Some points, one per row:
[-49 -55   1 -16  98  -8  31   6 -18  -7  12 -15  -1 -35  12  32 -17  13  64 -31 -27 -68  33   2 -34 -13  -4  41 -12 -10  -4   5]
[ -2  34  20  15 -25  -5  10 -10 -10 -36 -48  31   5  24  43  11 -12 -49 -63  35  57 -20  29 -40  11  65 -68 -11 -36  12 -18 -41]
[ 50  -2 -36  19 -16  20  29 -30 -21  69   7 -40 -18  34 -18  40 -31  15  22 -31   3   5   5  75  28  31  -6   7 -25  -3  11   2]
[-14  -3 -41   5   0   3 -12  10 -11 -32   5 -46 -11   5  24 -43  -2 -13  -5   1 -22  -3 -21  16 -35   3  13   6  57 -35   7   8]
[  0 -18 -13  -9 -22  55 -11  -5 -43 -11  54 -27   5 -23 -41  -7  82   8 -23  58  18  89 -18  -5  -7 -62  24 -16  15  29  -8  20]
[-23  27  -6  18   6  13 -10  19   8   9  23 -86  30  32 -41 -41  62  12   8  22 -14  26 -35  11  15 -67   7  30   1  20  21  20]
[ 53  77 -13   4 -70  18  52  19 -19  37 -29  21  15  72  -6   0   7  -7 -11  40  -4 -33  23  41  36  76   3  41 -32  31  22  -7]
[ 33  36 -33  -4 -33 -36 -22  18 -14  -6  24   6   6  32 -10 -14  28  34   2 -40  10  40 -31  59  39  17  11  28 -26 -24  21 -35]
[-55  -8   1  16  85 -75 -26  22   3 -43 -48  44  -3   7  94  52 -46  -3  18 -19   5  31  18 -62 -76  51  -2 -14  -5  10 -38 -67]
[-13 -21  21   7 -10  57   0 -17 -53 -33  49 -44 -37 -20 -47  57  45   1 -10  14   6  33 -36 -17   3 -16  52 -89  -1 -18 -23 -20]
[-32 -17 -11  11  76 -67  -3   3  -3 -49 -49  36 -15  -7  17  37 -28  17 -10   2  33  37  -8 -43 -39  73  -1 -39 -24  13 -76 -38]
[ -2   7  14 -15 -14  16 -18  44 -30 -14  76  -2  11 -18 -27 -27  44  10  14  65 -27 115 -31 -28   1   4  45 -74 -14  16 -15 -23]
[-45 -27 -63 -10  64  -5  77  71 -67  18  31 -13  -6 -26  -6  45  76  38  45 -16 -14  48 -75  36 -33 -43  24  53 -12  50  27 -13]
[ 30  13  39  -1 -63  21  -8 -29 -11  25  12  -4  35  -6 -14 -42   5 -10  -2  38  -5  -7 -21   9  33 -49  23 -18   7 -32 -40  67]
[  33  -21   10    6  -73   38  -26  -30   23   48   27    9   37   39    1  -14  -16   -2   30   39  -33   27   -1  -11   38 -103   -9   28   37    5   -5   18]
[ 62   5  11   4 -36  52 -33 -47  17  46  21   4  18 -20 -11 -11 -14 -19   5  44  41 -20  32   0  26 -27  18 -39 -16  -8 -30  90]
[ -7   3 -40 -17  34 -41   7 -12 -62 -27 -26  -6 -17 -12   2  31 -19 -27  29  15  91  30 -27  31 -30   1   2  -7   1  11 -43 -24]
[ 36  25   6  -4 -14 -33   3  -1  31  17 -44  47  19  -3  12  28 -30 -30  -9 -21  -2 -71  59  -3  42  43  -4   8  11 -53  -8  38]
[  1  -9  -8   6 -32  19 -19 -16  37  -6  62  -2 -22 -10  -3   9  58  -7  24  20  32  69 -53 -29 -19 -20  55 -53   9   0  -5 -11]
[-19  -7 -30   1  48 -29  57  33 -45  18  -6  -2  33   1 -24  68  18  52  54 -36  -7  16  24  45  21 -21 -51  25 -12  57  34  -2]
[ -2 -14  10  14  10 -52  -8  10  22  17 -46  40 -18 -22  18  -1 -32 -24   0  -1 -11 -51  16 -23  12  28 -33  56  31  -2  28 -59]
[-43  12  27  13 -35  -7  60 -53 -50   1 -44 -24  44   9  36  -9 -46 -43 -10   0  51 -29  53 -16  -8 -51 -68  56 -38  20   2 -10]
[  7 -28  31  11 -26   3 -21   4  67 -25 -27  57 -20  23  34 -57 -28   8   0  26 -40 -42  10 -39  24  19  -8  -7  35  11   5   1]
[  0 -25 -34  13  41  -1 -26  52 -15 -20  11 -14   9 -10 -15 -28  69  -1  15  41 -23  96 -54  -4 -46  -8  77 -62   3  -3 -19 -24]
[ 58  11 -26  23 -65  35 -27 -33 -34  38  31 -19  26 -10 -45 -18 -31  -5  -8  -1  20   2  17 -24  14 -28  34  12  25  -7  31  21]
16 more points follow, each with its number after it:
[-25  17   3 -32  14   5  15 -18  10   6  -8 -13  -6   5  17   4   1 -11  16 -20   0 -33  45   9  12 -20  -3   9   1  10  -2  11] 0
[  2   5   0  12  68 -33  31 -15  45 -14 -27  45  -7  26  21  35 -83  -2  19  22 -51 -85  81  17  53  19 -29  28  10  29 -18  23] 1
[ 38  55  27   4 -58  18 -27   1  21   3  21  11   5  -8   8 -48  24  13   2  13  26 -39  23  44  61 -40   1  22  53 -62 -42  48] 2
[  -4   16   27  -17  -42   52    2    2  -37  -22   53   -7    7   22  -19  -35   53    1 -100   25   20   57  -62  -26    7   24   41  -48  -56   27   -5  -31] 3
[-16  -4  24 -15 -54  53  15  -3 -98 -11  92 -47  -4 -27 -42  19  35  18 -54 -38  22  40 -43 -16  -9 -11  26 -33 -17  37 -11  36] 4
[  58   47  -36  -28   -7  -46  -11   -7  -14  -13  -33    8  -23  -33   -4   22  -44  -27  -22  -56   37  -28   43   24   10   52  -19   -8   33 -105  -26   33] 5
[  0 -55  -8 -15 -18  31 -19   7  42  -2  15 -23  13  31  11  -8   5  -2 -27 -27 -22  -2 -53 -34 -39  12 -53  38 -14  19  46  -3] 6
[-34 -38 -16  -4  69 -67 -27  11 -56 -51   3  -4  -6 -40  -9  65 -29  16 -18 -21   1 -21  34 -20 -16  33  10 -28   2 -13 -39  21] 7
[-35  34  -4  13  43 -47  14   6  19   5 -24  49   5   2   5  -3  17 -10   5 -11 -12 -31  23  39  52  -4  -6   9 -16 -20 -35  22] 8
[-41 -11  41   4  -6  56 -48 -12  -1 -18  32 -16  -7   3 -13   4  37  26  -4  14 -24  57 -32 -37 -36 -13  61 -51 -45   6  -1 -37] 9
[ -51  -31   30   19   91  -68  -32    4    9  -54  -12   10   48  -45    9   45   -7   16   48   -6  -20   26    2  -54  -38   19   12 -108  -36   19  -28  -32] 10
[ 17  -9 -64  -6  11 -15 -17  39  14  -5 -10   1 -24 -14  27  11   3  -5 -13  15  41   8   0 -54 -45  49  33   4  21  -2  -4 -42] 11
[ 39 -77 -30  17 -38  20 -50   3  -9  13  50 -23  56  27 -21 -10  42  26   7   7 -47  58 -33  -4  32 -73  -1 -62  46  -4  11  41] 12
[-62  75  30  44 -28  -1  13 -90 -25 -15 -43   7 -17  -5  25 -23 -12 -10 -68  -8  56 -65   1 -22   8  35 -18 -15 -41 -25 -44   2] 13
[ 13  10  40  26 -79  52  -1 -67 -23  60 -25  29  58  29 -14 -36  -2 -47  42  20 -24 -40  54   7  34   4 -32  23 -55  10  -4  38] 14
[-19  -2 -28 -18 -21  27  18  77   3  20  69  -5 -17 -18  -5 -18  51 -13  -7 -35 -11  -8 -20  74  13   7  22  16  11  14   7  19] 15
Which three of these numbered points are nearest to each point below, looking only along the 4 directions in which the first points spread most? Their numbers follow each, nearest first.
[ 41   8 -41  12 -40   5  22 -28  34  32 -54   3  17   4   5 -34 -11 -61 -20   2  29 -74  41  37  45 -40 -29  72  26 -15   0  23] > 14 2 0
[ -5 -37 -33 -15  80 -39 -51  42  -4 -19 -19  -1 -17  -2  23  18 -74  27  20 -37  48  32  27  -7 -53   5 -19   0  53 -19   6 -19] > 7 11 10
[  16  -34  -19   -8  -10    0  -49   14   11  -10   33  -12  -41  -22    7  -14   49   -8   -2   45  -12   83  -38  -17  -56   -7   29 -105   -5   21  -61  -10] > 9 3 4
[ 38 -14 -54  -7 -12   5  21  59 -18  24 -17 -36   2  21 -22   3  28 -27  30 -17  63 -22 -17  82 -22 -33  17  35  36  23  -1  42] > 15 6 0
[  2 -10  -7 -21  25 -34  21  -3  84   8 -33  36  -1  61  63   7 -87  10   1 -11  18 -89   2  -7 -16  65 -18 -11  55  -2  -2 -10] > 1 5 13
[ 16  14  35   8 -44  46 -15 -28  24  -7  16   8  23  33  -5 -56  27 -61 -24  61   3 -12 -14   4  30 -50   3  -3  36 -16  -4  25] > 2 14 12
[ -8  18 -60 -42  13   6  26  41  22  -9   5 -37   6  -2  -2  21  38  13  24  -6   0  12 -16  70 -53 -22  13  46  17  89   0 -36] > 15 6 0
[ -1  37  38   3 -20 -22 -42 -14  40  -9 -47  43 -28   8  47  11 -21   2 -76  17  26 -34   7 -25   7  68 -14 -28  -2 -40 -11   2] > 13 5 11
[  19  -15   -2   34   43   -6  -27   49  -31  -57   21   36  -29  -61  -36   41  -12    4   61   21   16   55  -35  -10   -8    6   69 -127  -16   -9  -12   13] > 9 11 10
[-13  29  35 -34 -15 -26   5  -4  13 -13  24  19  -5  -2  26 -35  23  14 -30   9 -15 -16  -7  -6 -32  57  13 -27  -2  -7 -23 -33] > 11 13 6
[ 22 -31  -1  17 -20  25 -22 -27  -1  38  28 -85   0 -17 -17 -14  57  34   7  16  22  50 -32 -17 -11 -45   5 -40  -4   5  26  32] > 12 4 15
[ 17  46 -18   5 -50  30  21  14 -69 -45  67   2  -2 -25 -29 -32 115  23 -66   4  17  78 -23  -3 -54  35  31 -11 -72  57   3 -37] > 3 4 9
[-26  23  42 -13 -10  67  -7  16 -77  -4  22 -61   0 -26 -67 -32  52  41 -21  45 -33  94 -31  -3 -54 -40  61 -32 -21  -3  22 -17] > 4 9 12
[-15   6  -2  12  26  25  17  14  -2 -29 -26 -16  -7 -22  -3  32 -45 -34  19 -16  -2 -25  32   0  20  -8   3  45  20  -9  19  49] > 0 8 6
[  41   12   -9   29 -104   27   -8  -45  -63    3  -10  -40    3   -9  -14    2   31  -26  -46   53    9  -11   -3   17   74  -12   12  -12  -10  -39  -13   33] > 2 14 3
[ 28  41  36 -22 -54  36  68   7  20  71 -19 -32  22  34  -9 -65 -15  21  31  10 -35 -91  32 127  54 -20 -38  97 -12  -9   7  51] > 14 2 0
[ 15  11  91 -11 -60  43  34 -56  19  43  34  31  41   8  23  -5 -15 -52  -9  26   5 -10  32 -54  53 -47 -20  27 -13  -9 -21  66] > 2 14 0
[ 38  15   9   2 -12 -20 -20  19  -7  20 -39  56 -11  -4   0  28 -56 -10  10   8  -2 -24  29  12  35  34 -21  41 -25 -31   2 -12] > 5 13 8
[-14  11 -57 -24  45 -37  -6   8  12 -12 -48 -30  10  49  43 -10 -13 -14 -23  40  38  69 -21  41 -55   3  17  21  12  57   1  -6] > 11 7 8
[  2 -40  18   7  -7  50 -24  16 -46   7  38 -43 -49 -37 -22 -10  52  -3 -15  16  35  80 -41 -42  -8 -24  45 -56  21 -25 -37 -10] > 9 4 12
[  6 -18 -16  -2 -61  25 -13 -17  -4   2  17 -10  -1   9 -36 -58  82 -25 -33  45   5  44 -20  19  15 -50  32  10 -35  51  13  -1] > 4 12 15
[ -47   30    8  -25  -16   51   65    2  -75  -20   57  -59   11  -21  -54  -12  127  -10  -34    4   -3   39  -65    5  -47   27   49  -35 -103  -12   47  -50] > 4 3 15
[ 37 -31 -24 -24  29 -11 -42  14  40  20  53  -8   4 -12  14 -22  25  27  24   4   5   8  -9   7  28  -9  -3  -8  21  -4 -29  27] > 6 0 15
[ 12 -52 -44 -28  16   5  13  27  39  -8 -13  -2   3  -2 -29 -10  12  23   3 -16 -12   7 -39 -15   8  -4  18  -5  19  18  37  35] > 6 15 0
[  6  34 -39 -14  20 -12  50  30 -81 -33 -12   5 -12  -9  -9  69  23  -6  -8  -9  56  -8  31  18 -14  78  32  -6 -52  31 -59  -7] > 11 8 5
[-30 -35 -90 -52  31 -31  26  54  -2  11  39 -58   0 -47  -8  12  77  16  39  17 -30   9 -25  18 -74  10 -19 -17  19  22 -18 -49] > 15 7 6
[  1 -24  50  24 -49  70 -19 -50 -13  14  26  -7  17  -2   9  -6  -3  11  14   8   3  16   5 -21  11 -66   2  14 -12 -17   7   9] > 2 6 12
[ 34  -2 -81 -14 -21 -40 -48  25   2   4 -28 -15   5  13  -8 -71  32  -6  17  49   1  22 -46  69 -30 -39   7  19  65 -22   3 -36] > 15 6 4
[-58  20  14   1 107 -70  -8  11   2 -22  -1   3 -27 -24  22  41 -36  33  28  10  20   5  19  13   6   5  45 -63 -20  45  -7   8] > 7 11 10
[  8  70 110  -5 -71  34  14 -75  13 -10 -16  18   8 -21  25 -45 -66 -26 -31   1  19 -21  36 -30   4  96  10  -4 -80 -65 -29  22] > 13 5 14
[-54  17 -55   7  51 -36  -3  38  -9 -31 -14  20   1  -5  41 -23  17   0 -12  -1  -6  -6  -4 -39  -8  55  31 -12   6 -31  -5 -60] > 11 7 10
[-16  10   0  36  22   5  30  -6  15  13 -65  44  22  -3   8 -40  -7 -21  23   0   1 -75  32  30  34  42 -33  56  -2  43 -33  42] > 1 8 0
[-42   2 -78  23  62 -60   3  46 -17 -25 -32 -19  13 -19   5 -14  -1  44 -21 -23  37   3   0  -8 -40   0  -8  44  36  10  -1 -65] > 7 11 8
[-58 -27 -63 -39  57 -53  12  50 -25 -34 -41  14  31 -59 -17  17   3  16  32 -17  -5  31 -49 -36 -66  35 -40  36  13  27  46 -41] > 7 10 11
